The rows of D fall into 3 groups, which share some directions, and each row is roughly a mix of its group's hidden directions, except some rows that fit no group.
D, 104 rows:
[[ 11  -1  -6   0  -9  22   7   4   7  22]
 [ 18  20  -2  -9   0   6  15  -5  13  -3]
 [ -8   7  -4   8  -6  13 -18  12 -16  13]
 [  1 -20   5 -20   2  13   0   1 -10  12]
 [  6   7  -6  -9  -2 -27  -4 -16  -1  -8]
 [  7  12  14  -1 -15  12   3 -21  -7   6]
 [ 14 -12  14 -23  -9   7  -1  -1   6   9]
 [  6   0  -9  -5   7  -1  15 -29   2   1]
 [ -2  -3 -19 -14 -11 -15 -13   1  -4  12]
 [  8   2 -14 -11 -15  10  22   2   7   2]
 [-18   3  13  11  -2 -11 -19  -3  -3  11]
 [-21  25   5  -3  -9  -3  -2  -1  -6   2]
 [  5  13 -10 -19 -16   6 -14   2  -5  -9]
 [ -5 -14  -1  18   6   4  -9  17  -2  17]
 [  2 -14  -1   7 -11  18  15   0  18   1]
 [-18 -12   0   4  -9  -2   5   6 -25  -4]
 [ 17   8  16   2  13 -13  15  -9   2  -5]
 [ 19  -8  -5  -3  -1  14 -16  -2 -17  10]
 [ 18   0  11   0  12  17  -1  -9 -18   5]
 [  7   1  17  23  -2  -9  -9   5  -8  12]
 [  1  -9  -7  -1   1 -17  22   6   6  17]
 [-11  14  20  13  -5  -2  -9   0  15  -6]
 [ 13  -5   7  12  -1 -19 -17   4  14   5]
 [ -5 -28  -1 -14   0  15  -2   1  -5   6]
 [-20  -9   3  -1   8  13  -7 -19  13   1]
 [-20  -7  -9  12  -5 -20  -8  -2  -1 -11]
 [ -6  -3  10  -9   7 -14 -11  22  12   5]
 [ 10 -23 -13  -3   0 -16  10   8  -1   6]
 [ -6  -5   5  17  -2 -14 -17   6  -5  18]
 [-10   1   0  -1 -19  13   8   8 -21   8]
 [-12   0  -2   3  13 -14   0 -26   1  -9]
 [ -6 -12 -15  -8 -17 -15 -10  11   5  -6]
 [  7  17 -11  -9  -3 -14   9 -14  16   4]
 [-11  -4  -3 -15  11  18 -17  -3  -3  13]
 [ -5  11  -8  19  13   1   0  -8  10 -19]
 [ -8  -1  -4  -5 -10  11 -23 -17  -3  11]
 [-19  14  -4   5 -17   8  -4 -10  -6 -12]
 [ -7  20  -4   2   5  -4 -12  17  18   5]
 [ -3  24  15  -7   1   4 -12   1  10  13]
 [-15   1   5  15  12  -9  -3  -7 -20 -11]
 [ 11   9  -2 -14  -1  -7   8 -24  -2 -13]
 [ -2   0   4   9  11 -18 -18  -7  17   7]
 [-28  -4 -17   3  -7  10  -3  -4   3  -4]
 [-11  -6  11   1 -23   8 -18  -5  -3   5]
 [ -3 -10 -21   0 -11 -21  -8  -2  -3  -9]
 [ 12   5 -12  -4  -4  -3 -10 -23   4  17]
 [-13   5  11  -8 -20  -2 -12 -16   0 -10]
 [-11 -24   2   8   9  -4   0  -4 -19  -5]
 [ 15   6   7 -10  17  -3  -5  10  21   4]
 [ -1  22   4 -18 -12  12 -11   5   0   1]
 [ -5  -7   0   1 -19   7 -12  14 -14  16]
 [ 21  -6   3   7  13  -2  15   7 -12 -12]
 [-12  19  -3  -1  13  -1 -15 -12  15   2]
 [  7 -23  -6 -13  11 -13  11   5  -7   1]
 [  1  22   6 -17   0  -4 -10  -6  10  13]
 [  6 -25  -3  -1  -5 -10 -18   9   9   4]
 [  0 -18   8 -11  -5   6  -3 -13  23  -2]
 [ 11 -14 -23  -8 -12  -8  -5  -1  -7  -9]
 [ -1 -22   1  20   7   6   8   7  -5  13]
 [  1 -12  -1  23  13 -17   4  -2   3 -10]
 [ -7  -1   8  14   1  -2  -7  29   5   3]
 [  3   4 -17  -5   3   0   9   2   8 -27]
 [-23   1   5   3 -20  -4 -14   3  -3   7]
 [-19   4  10  13   4 -16   7  -1  -1  18]
 [ -3  -9   7  23 -16  13   6   3 -10  -6]
 [-14   3  23  10   0   1  -9  -9   0 -18]
 [ 10   5  -9  -4  19 -12  -4 -21  -6  -7]
 [ 10  14   1 -14 -11   1  24   1  -5  -8]
 [-11  10  -1  11 -10 -27   5  -2   4   5]
 [  1 -20   2  16  10 -14  -7  -8 -12   6]
 [ -5   3   2  -4 -12  24  -2  20   6   9]
 [-12 -24  -2   9  -5  -4  -9  -3 -12  12]
 [ 21   9  -1  -6   0  24   5  -9   6  -3]
 [  5  -7 -10   4  22  -8 -11 -17 -12   0]
 [-14  -2   5  11  -9  12  11  -9  17  14]
 [ 23  -4  -7 -10  11   2 -13   1   3 -15]
 [  7  -3 -18 -12 -16  -2   3   6  21  -3]
 [ -5 -10 -21  11  10 -14   3   4   5 -16]
 [-18  -2   1   2  11  12   5 -25   2  -5]
 [ -4   3  15   6   6   4  24  -6   6 -17]
 [ 25 -15  16   4  11  -1   6  -1   2  -7]
 [-22   0 -11   1  -5  16  13  -6  -7 -10]
 [ -4   7   4  -8 -15   6  25 -10   5 -12]
 [-15  -9  18  18  -3  13 -12  -2   7   1]
 [ -8   2   5  15  17 -10  17  -8 -14   3]
 [ -2  18  -7  10   6   1  -5 -19   8 -17]
 [ -6   4   8  16   4 -18  16   4  17  -2]
 [ 11  11 -20  -8   4   3  10  -7  13  16]
 [-12  18  10  -6  -3 -10 -11   6  11  16]
 [  8  -3 -21 -10   3   9 -11 -10  -6  18]
 [  5  -9   1 -22  -9 -14  19   1  -1   4]
 [-16  24   1  -6 -16   5   5  -3  -8   6]
 [  3   3   5  12  10 -15 -10  26   0  -3]
 [-16 -22  -1  12  -4  -8  -8  -9  -8  10]
 [ -9  23  -7   3 -12 -13   8   7 -12   5]
 [  7  -1  11  -9 -15   7   5 -11  22  -9]
 [ -2  -1  -1   1   5 -17  27 -10   7  -9]
 [  8   8  12  -1  -7  15  18 -11   7 -16]
 [  4   3 -18  -9 -23  -2 -15  -6   8  -1]
 [ -8  22   9  -4  -6   6 -16  -8 -15   3]
 [ 11  14  -9  -7 -14 -13 -10  17   0   6]
 [ -4  -2 -17   2   1 -19  13  -1  13  16]
 [  0  13  -6   2 -17   2   2  17  22   0]
 [  9  -5  -9  -3   3 -27  16   6   0  -6]]

One row of each group comes first, with its name. Which group is each row after those in?
[  5 -25 -14  -1 -17   6   6   3  -6  -4] | T
[  1 -10   6  -8   0  25  -2   6 -18 -10] | U
[ 10   9   1   4   9  -5   8 -11  19 -20] | N

[ 10 -15 -10 -11  -3  12  -2 -12 -19   6] | U
[-12  14   8  14  -4   6  -8 -12  20   2] | T
[-12 -17  -8  -6   2  -3 -17   1 -20   0] | U
[ -4   3  10   1 -19  10 -25   4   0   7] | U
[-14   5   9  15 -12  -3  -5   3 -15  18] | N
[-14  -2   8   3  -2  19  18 -16  -3  -8] | N
[ -3 -18   2  -4  -5 -13 -23  14   3   3] | T
[ -1   5  13   9  11 -14  -7  -7  -2  24] | T
[ -6  10 -16 -13  11 -15 -10   8  -6  13] | N
[  3 -14 -12 -14  16  20  -8   2   0  -7] | N
[ -3  -3 -15   0 -13   3   6  -1  18 -22] | N
